First come named moves, each a turn or a mirror, each shown by rows before and after it. For each pair of rows after them, which moves, in which order, take the first row to the second? The first pair is done for you.
z746 (before -> after):
[ 0.25 -1.50  1.34 -0.79 -1.54 -0.18  0.64  0.70 -1.08 -1.47  1.30  0.03
 -0.96 -0.54 -1.72  1.33  0.46 -0.96  0.80 -1.38 -0.31 -1.86] -> [-0.56 -1.09  1.13 -1.42 -1.30  0.55  2.38  0.57  0.14 -0.71  0.03 -0.54
  0.51 -1.72 -0.56 -0.44  0.12 -1.65  0.06 -2.50  0.89 -0.69]
[-0.04 -2.34 -0.03 -0.61 -1.48 -1.91  0.64  0.00  0.33 -0.92 -1.76 -1.95
  0.46 -0.99 -0.19  3.30  1.79 -1.67  1.09 -0.20  1.70  0.34] -> [-0.02 -2.20 -0.21 -0.81 -1.48 -2.03  0.65 -0.03  0.46 -0.78 -1.75 -1.96
  0.59 -1.01 -0.21  3.32  1.81 -1.54  1.08 -0.17  1.77  0.44]
[ 1.48 -2.23  0.09 -0.96 -1.04  0.84  0.27 -1.50  0.03 -0.23 -1.72 -1.64
  0.79 -0.18  0.47 -0.12 -1.15  0.94  0.13 -0.93  1.37 -1.18] -> [ 2.01 -2.36  0.19 -0.70 -1.09  0.29 -0.59 -1.34 -0.58 -1.02 -1.16 -1.14
 -0.10  0.34 -0.24  0.73 -0.85  1.41  0.55 -0.42  0.78 -1.80]
z491 (before -> after):
[ 0.32 -0.58 -0.13 -0.15 -3.48 -4.09  2.89  1.58 -0.04  0.76  0.04  1.27
  0.23 -1.21 -2.14 -1.27 -0.60 -1.08  2.54 -0.14 -3.15 -2.94] -> [-0.28  1.38 -1.56  0.82 -2.37 -3.95  3.59  1.91  1.70  1.80 -1.83  1.14
  1.53 -0.75 -0.99 -2.00 -0.13 -1.22  1.32  0.94 -2.21 -2.25]
[ 1.02 -0.16 -1.05 -0.03 -0.23 -0.26 -2.03 -0.87 -0.37 -1.42  0.31 -0.20
 -1.59 -2.18  1.06  0.01 -0.95  0.28  0.26 -0.86  0.33  0.44] -> [ 1.33 -0.24 -0.69 -0.38 -0.88 -0.63 -0.87 -0.86  0.36 -1.59  0.25 -0.47
 -1.35 -2.46  0.58  0.08 -0.29 -0.58  0.21 -1.49  0.59  0.32]
[-1.49  1.58  0.70 -0.95  1.11  1.92  3.29  2.64 -1.49  1.21 -2.94 -1.01
  1.70 -3.49 -0.39 -1.63 -0.79  0.51 -1.05 -1.65  0.10 -0.32] -> [-1.50  1.66  0.34 -0.40  1.85  2.37  1.53  2.78 -2.52  1.56 -2.72 -0.89
  1.22 -2.87  0.40 -1.80 -2.06  1.80 -0.85 -0.85 -0.54  0.07]
[ 0.67 -0.57  0.38 -1.91  0.32  0.98  2.24 -0.34 -1.34 -2.01 -0.09  0.65
  1.62 -1.17 -0.74 -0.96 -0.73  1.19 -0.41 -2.80  2.73  0.33] -> [ 0.30  0.59 -0.65 -1.36  0.98  1.16  2.38  0.02 -0.60 -1.45 -1.26  0.49
  2.26 -0.82  0.17 -1.24 -0.64  1.49 -1.00 -2.06  3.12  0.82]
z876 (before -> after):
[ 1.04 -0.15 -0.73  1.41  1.57  0.46 -2.51  0.28 -1.27  1.48 -1.46 -0.27
 -1.74  0.96  3.02 -0.42 -2.23  3.01 -0.10  1.12  0.22  0.98] -> [-2.08  0.70  1.54 -1.07  0.14 -0.21 -2.93  1.29  1.01  1.05  1.67 -1.49
 -0.30  0.35 -1.78  0.90  1.14 -2.45  0.14  1.20 -2.70  0.55]
[ 0.05  2.66 -1.22  3.46  0.46 -0.23 -2.19 -0.29  0.55 -2.26  1.03  1.06
 -2.38  2.39 -1.05 -0.77  0.12  1.74 -1.01  4.89  0.45  0.77] -> [-0.75  2.76 -0.74  2.86  0.24 -0.62 -2.37 -0.06  1.26 -2.49  1.63  0.78
 -2.22  2.32 -2.25 -0.51  0.87  0.58 -1.04  4.83 -0.33  0.53]
[ 1.34  0.03 -0.62  2.54 -0.16 -2.12 -0.95 -0.82 -0.98 -1.10  0.01  0.13
  0.45  1.77 -1.76  0.63  1.98  0.86  1.02  0.72  0.25 -1.12] -> [ 1.21 -0.06 -0.52  2.50 -0.14 -2.02 -0.99 -0.78 -0.78 -0.96  0.13  0.02
  0.46  1.78 -1.92  0.77  2.09  0.65  0.98  0.58  0.03 -1.20]
z933 (before -> after):
[ 1.89 -2.75 -0.17 -0.06 -2.37 -2.08 -0.89 -1.40 -0.36 -1.40  2.01  0.69
 -2.57  0.52 -0.41  1.93  1.15  0.81  1.35 -1.00 -0.30 -0.10] -> [ 1.46 -2.37  0.35 -0.52 -2.48 -2.22 -0.97 -1.09  0.18 -1.35  2.27  0.15
 -2.22  0.60 -1.17  2.21  1.85 -0.20  1.32 -0.59 -0.54 -0.29]
[-0.11  1.40 -1.07  2.00  0.30 -2.54  3.37 -2.13  0.92  0.28  0.48  4.02
 -2.49  2.42 -1.10 -1.04  2.15  0.14  0.81 -3.07 -1.18  0.03] -> [ 1.25  0.13 -0.91  2.07  0.65 -1.95  2.41 -2.59 -1.56 -0.07  0.57  3.92
 -3.92  2.42  0.17 -1.13  0.38  2.43  1.47 -2.98 -0.74 -0.22]
[ 2.85 -2.99  0.46  0.12  0.69 -1.99  2.55 -0.42 -2.76  0.05  0.10 -0.14
 -1.99 -3.00 -1.00 -0.42  0.01  3.06  0.94 -2.60  3.63 -2.14] -> [ 1.64 -3.43  1.58 -1.29  0.37 -1.76  0.86  0.26 -3.44 -0.48  1.20 -1.77
 -1.97 -3.14 -2.71  0.48  0.34  1.99  1.44 -1.10  2.70 -2.91]
Pairs:
Between the rows of a pair lie 2 to 3 moves.
[ 1.04 -2.51  2.40 -3.67 -2.33  0.36  2.12 -0.50 -0.16 -1.65  0.00 -3.40
  2.21 -1.82 -0.74 -0.22  0.95 -0.74  2.05 -0.35  2.87 -1.28] -> [ 1.07  0.63 -0.83 -1.08  0.30  0.61  2.59 -0.32  1.54  0.73 -3.53 -2.40
  3.51 -0.61  2.76 -1.78 -0.34  1.31  0.28  1.17  4.05  0.70]	z933 then z491 then z933
[-1.67  0.89 -1.88  1.57  1.87 -0.16 -0.95 -0.10  0.55  2.11 -0.65  2.20
  0.63  0.94  0.75 -1.00 -0.46  0.67 -1.29  1.48 -1.00  2.54] -> [ 0.97 -2.85  0.09  0.43 -0.47 -0.30 -0.41 -1.08 -2.34  0.06  1.33  2.95
 -1.79 -0.12 -0.02 -0.21 -1.03  1.79  0.12 -1.54 -0.78  1.28]	z491 then z491 then z876
[ 1.96 -0.35  0.51 -1.40 -2.88  1.77 -0.02  0.91 -1.73 -0.48  2.05  1.15
 -0.28 -0.68  1.08  0.69  1.44 -1.62  2.69 -1.02 -0.21 -3.46] -> [ 1.08  0.56  0.68 -1.67 -2.79  1.63 -0.14  1.35 -0.87 -0.29  1.95  0.48
  0.54 -0.72  0.47  0.95  2.15 -2.59  2.61 -0.34 -0.29 -3.47]	z876 then z933 then z933
[-1.93 -1.22  1.07 -1.64  0.20  2.46  1.53 -0.10 -0.29  0.26 -3.13 -2.88
  1.09 -3.37  3.01 -4.34 -2.81  1.60 -1.04 -0.45  2.55  1.39] -> [-2.51 -1.16  2.76 -1.18 -1.06 -0.63 -3.74  1.74 -1.39 -2.75  1.83 -1.56
 -1.25 -0.36 -3.40  2.14  1.34 -0.54  0.42  3.77 -2.61 -2.36]	z746 then z933
[ 2.40  2.42 -2.16  0.14  1.86  0.29  0.92 -0.84 -0.63  1.48 -5.42 -0.05
  0.07  1.35  4.89 -0.65 -1.39  2.97 -0.41  1.78  3.65 -1.05] -> [ 1.96  0.55  0.02 -2.32  0.10  1.37  3.25 -1.62 -0.52  0.95 -4.66 -1.25
  0.53 -1.00  4.69 -2.46 -1.86  1.38  0.12 -1.65  4.71 -0.36]	z746 then z491 then z746
[ 2.72 -2.57  0.08 -0.10 -1.97 -0.55  3.45 -3.33 -0.11 -1.63  0.19  1.53
 -1.33 -1.67 -0.32 -0.92 -0.18 -0.20  0.01 -5.80  0.60  0.92] -> [ 1.64 -0.09 -1.28  0.70 -0.78 -0.72  4.78 -2.45  2.90 -0.44 -2.28  0.98
  0.83 -1.39  0.61 -1.33  0.93 -1.18 -1.17 -4.69  2.02  1.63]	z876 then z933 then z491
[ 0.39 -0.51 -1.66 -0.39  2.25  2.77 -1.05  0.20  1.39  0.54 -0.52 -1.24
 -1.75 -1.98  1.18 -2.24 -1.85  1.81 -1.96  1.28  1.30  1.37] -> [-0.27  0.58 -1.91 -0.10  1.48  2.18  0.80 -0.05  3.55  0.89  0.12  0.29
 -0.93 -2.09  0.22 -2.76 -0.50 -0.13 -2.57 -0.36  0.56  2.00]	z876 then z933 then z933
[ 0.71 -0.33  0.25 -1.35 -1.96 -3.08  3.68  0.21  2.05 -1.10 -0.83  1.24
 -0.78 -0.24 -1.11  1.81  2.94 -1.27 -0.38 -1.81  2.36 -2.86] -> [ 1.67  0.77 -2.42  1.42  0.91 -2.43  0.64  0.33 -0.20 -0.12 -3.06  1.94
 -1.77  1.91  2.34  1.65  0.00  3.22 -0.78  1.27  2.68 -2.39]	z491 then z933 then z746
[ 1.19  0.38 -1.91  2.70  2.09 -0.93 -1.92 -0.18 -1.74  1.39  0.39  1.86
 -1.39  1.85  2.41  0.76 -2.28  3.03 -0.25  1.41 -0.99  0.85] -> [-1.45  0.79  0.11  0.19  1.66 -0.92 -3.79  1.12 -1.32  0.62  2.19 -0.58
 -0.55  1.59 -0.77  2.26 -0.48 -0.05  0.42  3.54 -2.70  0.02]	z933 then z933
[ 0.53  2.08 -4.44  2.37  0.80 -2.34 -2.28 -0.15  2.73  1.32  0.02  4.85
  2.51  1.48 -0.71  2.29  1.05 -1.28  2.15 -1.44 -3.54  0.67] -> [ 0.79  2.40 -5.23  2.61  1.29 -1.54 -0.89 -0.75  3.33  1.97 -1.65  4.66
  3.31  0.87  1.34  0.39 -0.09 -0.57  1.75 -2.39 -1.90  1.78]	z876 then z746
[-0.85 -0.30 -0.08 -1.45 -2.14 -0.32  1.41 -1.02  1.83  1.03  1.63  2.43
  1.21  0.47 -2.88  0.00  1.72 -2.71 -1.35 -1.23 -2.57  1.11] -> [ 2.85 -3.66  0.40 -1.65 -2.68  0.43  1.71 -1.93 -2.32 -0.62  0.50  1.84
 -0.95  0.00 -0.36  0.12 -0.89  1.58  0.19 -2.05  0.26 -0.29]	z876 then z933 then z491
[-1.86 -0.67  1.65 -2.07 -1.92  1.52  2.57 -0.97  0.83 -2.29  3.68  0.43
 -0.82 -0.69 -2.65 -0.54  1.66 -2.59  0.58 -3.24 -1.01  1.68] -> [-1.82  2.35 -1.28  0.43  0.10  1.57  4.39 -1.10  3.52 -0.03  0.06  1.56
  1.02  0.27  0.40 -2.34  1.27 -1.19 -1.50 -2.51  0.69  3.50]	z933 then z491
[-1.40  2.45 -0.28 -1.82  1.58  0.66  2.28  1.90  3.15  3.70 -1.45  0.01
  0.73 -4.35  0.15 -1.87  1.70 -1.64 -1.67  0.34  2.18  3.27] -> [ 2.74 -1.39 -0.26 -0.10  1.54 -0.17 -2.70  1.46 -3.77  1.21  0.74  1.68
 -4.29 -2.09  0.85  1.08 -0.98  4.40  0.39  2.20  0.92  0.58]	z933 then z933 then z746
